-735  611  452 -229  555  383
 243  473   10  531   57 -583
->
-735  452  555
 243   10   57

 432  855  -37  292   40 -794  539  253 -732    7 -684  427
 403 -306 -285 -256 -296  345  229  344 -370  244   50 -101
->
 432  -37   40  539 -732 -684
 403 -285 -296  229 -370   50

-597  124 -133  789  198  696 -676
 475 -362  145 -439  -67 -178 -164
-376  479 -699 -745  558 -798  715
 185  315  -58 -573  215  320  814
 -66  147 -627  339 -807  605 -350
-299 -239 -720 -749  465 -493  231
 463  146  489 -434  559  617  503
->
-597 -133  198 -676
 475  145  -67 -164
-376 -699  558  715
 185  -58  215  814
 -66 -627 -807 -350
-299 -720  465  231
 463  489  559  503

-229   22  347  179 -550 -486  337   60  309  573  434 -675  -40  337
 186 -264  220  230   75  106 -190  227 -199  -70 -152  -18 -272 -190
-357  238 -368 -391 -231 -267  160 -393  170   18  116 -118  245  159
-566  517 -635 -664 -307 -379  346 -658  368   64  257  -88  535  346
->
-229  347 -550  337  309  434  -40
 186  220   75 -190 -199 -152 -272
-357 -368 -231  160  170  116  245
-566 -635 -307  346  368  257  535

   5   30   70  -33   76 -187  -55   61  150   10  415
  62   -4  -46   22 -107  -31   80   96   40  -35 -701
 -48   16 -231  -16   -2  321 -146  -37  417  -10 -100
  41  -79  -44  101  -44 -103   16 -149 -198    1 -390
-151   27 -126  -65  188  123  -84  -15  285   79 -338
  18 -105  -43   12   28  179  -56   -7   43  -50  285
 135  -54  -39  -88    8  342  -85 -180  262   -4   65
  19 -159   -5  -25  113  -32   99 -150 -451   31  184
->
   5   70   76  -55  150  415
  62  -46 -107   80   40 -701
 -48 -231   -2 -146  417 -100
  41  -44  -44   16 -198 -390
-151 -126  188  -84  285 -338
  18  -43   28  -56   43  285
 135  -39    8  -85  262   65
  19   -5  113   99 -451  184

 131  102   57  319   64   34 -461  172 -482   90
 322 -281  -43  -51  -84 -541   -7  394  122 -396
 468 -371 -573  121 -264  190   55 -439  206 -104
-320 -256   56   22  236    8 -382  140  638  -99
->
 131   57   64 -461 -482
 322  -43  -84   -7  122
 468 -573 -264   55  206
-320   56  236 -382  638

-144  559 -712 -472 -686  173
-121   47  212  160 -652  508
->
-144 -712 -686
-121  212 -652
---
 604  -49 -296  176 -331 -426 -145  395  503
 282  142   17  -11 -147 -445 -319  241  115
 -62  281  567  218  381  110 -473 -519  -28
-367 -152 -210 -214 -203  122  356  215 -207
 -88 -344 -646  -71 -766 -124  472  748  279
-525 -227 -109 -478  580  687  771 -424 -800
 364 -105 -166  337 -204  -27  -39   92  530
 112 -251 -320   88  -83  224  367   52  198
-225    8  112  181 -177  115  -79  -16  160
->
 604  282  -62 -367  -88 -525  364  112 -225
 -49  142  281 -152 -344 -227 -105 -251    8
-296   17  567 -210 -646 -109 -166 -320  112
 176  -11  218 -214  -71 -478  337   88  181
-331 -147  381 -203 -766  580 -204  -83 -177
-426 -445  110  122 -124  687  -27  224  115
-145 -319 -473  356  472  771  -39  367  -79
 395  241 -519  215  748 -424   92   52  -16
 503  115  -28 -207  279 -800  530  198  160

-283  284  480 -123    5  639   -5   26  -24 -625  112 -422   76   58 -439
-113 -182  -97 -628   10  362  460   13   78   66  128  298 -158   87  455
->
-283 -113
 284 -182
 480  -97
-123 -628
   5   10
 639  362
  -5  460
  26   13
 -24   78
-625   66
 112  128
-422  298
  76 -158
  58   87
-439  455

   1   87 -546   54  410
-513  687 -743  692  825
-523 -217  -75   98  848
-517 -340  470 -126  831
->
   1 -513 -523 -517
  87  687 -217 -340
-546 -743  -75  470
  54  692   98 -126
 410  825  848  831

-267 -456  809 -454  119 -247 -502 -110
 -62  299 -177 -172   46  641   87 -136
-552 -364 -238 -367 -241 -445 -269 -494
-208   22  103 -132    4 -245 -239  752
 165  182   53  222  131   17  217  243
 178  174   74  292  152  134  185  227
 237  237  -36  328  113  165  168  236
 853  193 -172 -100 -125  282 -155 -228
-469 -321 -268 -312 -293 -392 -288 -490
-601 -246 -177 -758 -218 -227 -451 -637
->
-267  -62 -552 -208  165  178  237  853 -469 -601
-456  299 -364   22  182  174  237  193 -321 -246
 809 -177 -238  103   53   74  -36 -172 -268 -177
-454 -172 -367 -132  222  292  328 -100 -312 -758
 119   46 -241    4  131  152  113 -125 -293 -218
-247  641 -445 -245   17  134  165  282 -392 -227
-502   87 -269 -239  217  185  168 -155 -288 -451
-110 -136 -494  752  243  227  236 -228 -490 -637

 473 -492
-308  418
-379  193
  51 -340
 371 -703
  52  -11
  45   13
 440  396
-357  109
  16 -210
->
 473 -308 -379   51  371   52   45  440 -357   16
-492  418  193 -340 -703  -11   13  396  109 -210

 276 -170  635  500  381  396 -349  241  297 -115 -450 -322 -550  244
-109 -270 -169  129  127   45   69  147  -59  390   71   22  260  149
->
 276 -109
-170 -270
 635 -169
 500  129
 381  127
 396   45
-349   69
 241  147
 297  -59
-115  390
-450   71
-322   22
-550  260
 244  149

  27   26 -199  147  452  -38 -406  156
 -77 -147  150 -163 -415  168  624 -134
-219 -132 -127   32  408  -22 -264  155
-186 -139   76 -332 -434   53  713    5
 -69  -97  -35  377  454   35 -385   24
  25  -60  320  388  -15   89 -152 -287
-123 -135  421  450   79   42 -187 -283
-186  -82   25  202  361  -85 -379   55
-117 -134  284  128 -123   70  224 -168
->
  27  -77 -219 -186  -69   25 -123 -186 -117
  26 -147 -132 -139  -97  -60 -135  -82 -134
-199  150 -127   76  -35  320  421   25  284
 147 -163   32 -332  377  388  450  202  128
 452 -415  408 -434  454  -15   79  361 -123
 -38  168  -22   53   35   89   42  -85   70
-406  624 -264  713 -385 -152 -187 -379  224
 156 -134  155    5   24 -287 -283   55 -168

-458 -325 -151
-316 -678 -453
-402 -318   98
-280 -118 -306
->
-458 -316 -402 -280
-325 -678 -318 -118
-151 -453   98 -306
---
 618 -563  474 -571  -70  456  387 -246  339  364  376  640
 471  421 -338 -264  603  551 -448   13  272  616 -550  125
 583 -405  239  299  574 -154 -432  336  216 -150 -150 -330
-414  366 -344  336 -635 -380  207  584   87   24  144  121
 242  -82  475 -176  425  466  114 -598 -277  260  155 -591
->
 242  -82  475 -176  425  466  114 -598 -277  260  155 -591
-414  366 -344  336 -635 -380  207  584   87   24  144  121
 583 -405  239  299  574 -154 -432  336  216 -150 -150 -330
 471  421 -338 -264  603  551 -448   13  272  616 -550  125
 618 -563  474 -571  -70  456  387 -246  339  364  376  640

 190  178  178  147 -470  186  179  203  198
 395  393  393  -25 -478  395  396  397  398
 810  819  817 -379 -508  808  811  798  798
 740  752  750 -308 -486  742  749  729  732
 684  695  693 -265 -472  688  696  673  679
 457  454  453  -79 -500  454  452  459  457
 307  301  301   47 -453  306  305  313  313
-125 -148 -147  421 -441 -131 -145  -99 -108
 207  203  203  142 -435  210  212  215  218
 723  738  736 -295 -485  729  741  709  717
->
 723  738  736 -295 -485  729  741  709  717
 207  203  203  142 -435  210  212  215  218
-125 -148 -147  421 -441 -131 -145  -99 -108
 307  301  301   47 -453  306  305  313  313
 457  454  453  -79 -500  454  452  459  457
 684  695  693 -265 -472  688  696  673  679
 740  752  750 -308 -486  742  749  729  732
 810  819  817 -379 -508  808  811  798  798
 395  393  393  -25 -478  395  396  397  398
 190  178  178  147 -470  186  179  203  198

  20 -400 -308 -421
  33 -159   -5 -225
 234 -475 -552 -281
 308  319  315  213
 168 -420 -485 -351
 113  -38   33 -133
 237 -168 -168  -88
 107 -712 -869 -744
 230  -12 -144 -217
->
 230  -12 -144 -217
 107 -712 -869 -744
 237 -168 -168  -88
 113  -38   33 -133
 168 -420 -485 -351
 308  319  315  213
 234 -475 -552 -281
  33 -159   -5 -225
  20 -400 -308 -421

 267 -167  272  262 -342 -352  218  258  260  255 -660
 445 -425  440  448 -415 -201  453  447  445  450 -402
 565 -591  554  574 -455  -94  613  576  570  583 -236
 503 -351  498  507 -345 -155  501  505  501  508 -476
  -4 -400   10  -20 -565 -588  -38  -17   -6  -28 -430
 686 -585  673  695 -388  -13  730  696  688  702 -240
->
 686 -585  673  695 -388  -13  730  696  688  702 -240
  -4 -400   10  -20 -565 -588  -38  -17   -6  -28 -430
 503 -351  498  507 -345 -155  501  505  501  508 -476
 565 -591  554  574 -455  -94  613  576  570  583 -236
 445 -425  440  448 -415 -201  453  447  445  450 -402
 267 -167  272  262 -342 -352  218  258  260  255 -660

 11   6  -6   5   2  -1 -14 -12   8 -13   9 703
  8 -14 355 749 740 751 752 734 746 749 735 739
->
  8 -14 355 749 740 751 752 734 746 749 735 739
 11   6  -6   5   2  -1 -14 -12   8 -13   9 703

 712 -679 -870
 661 -638 -799
 670 -645 -811
 694 -662 -843
 718 -689 -873
 715 -688 -864
  43  -25   11
->
  43  -25   11
 715 -688 -864
 718 -689 -873
 694 -662 -843
 670 -645 -811
 661 -638 -799
 712 -679 -870
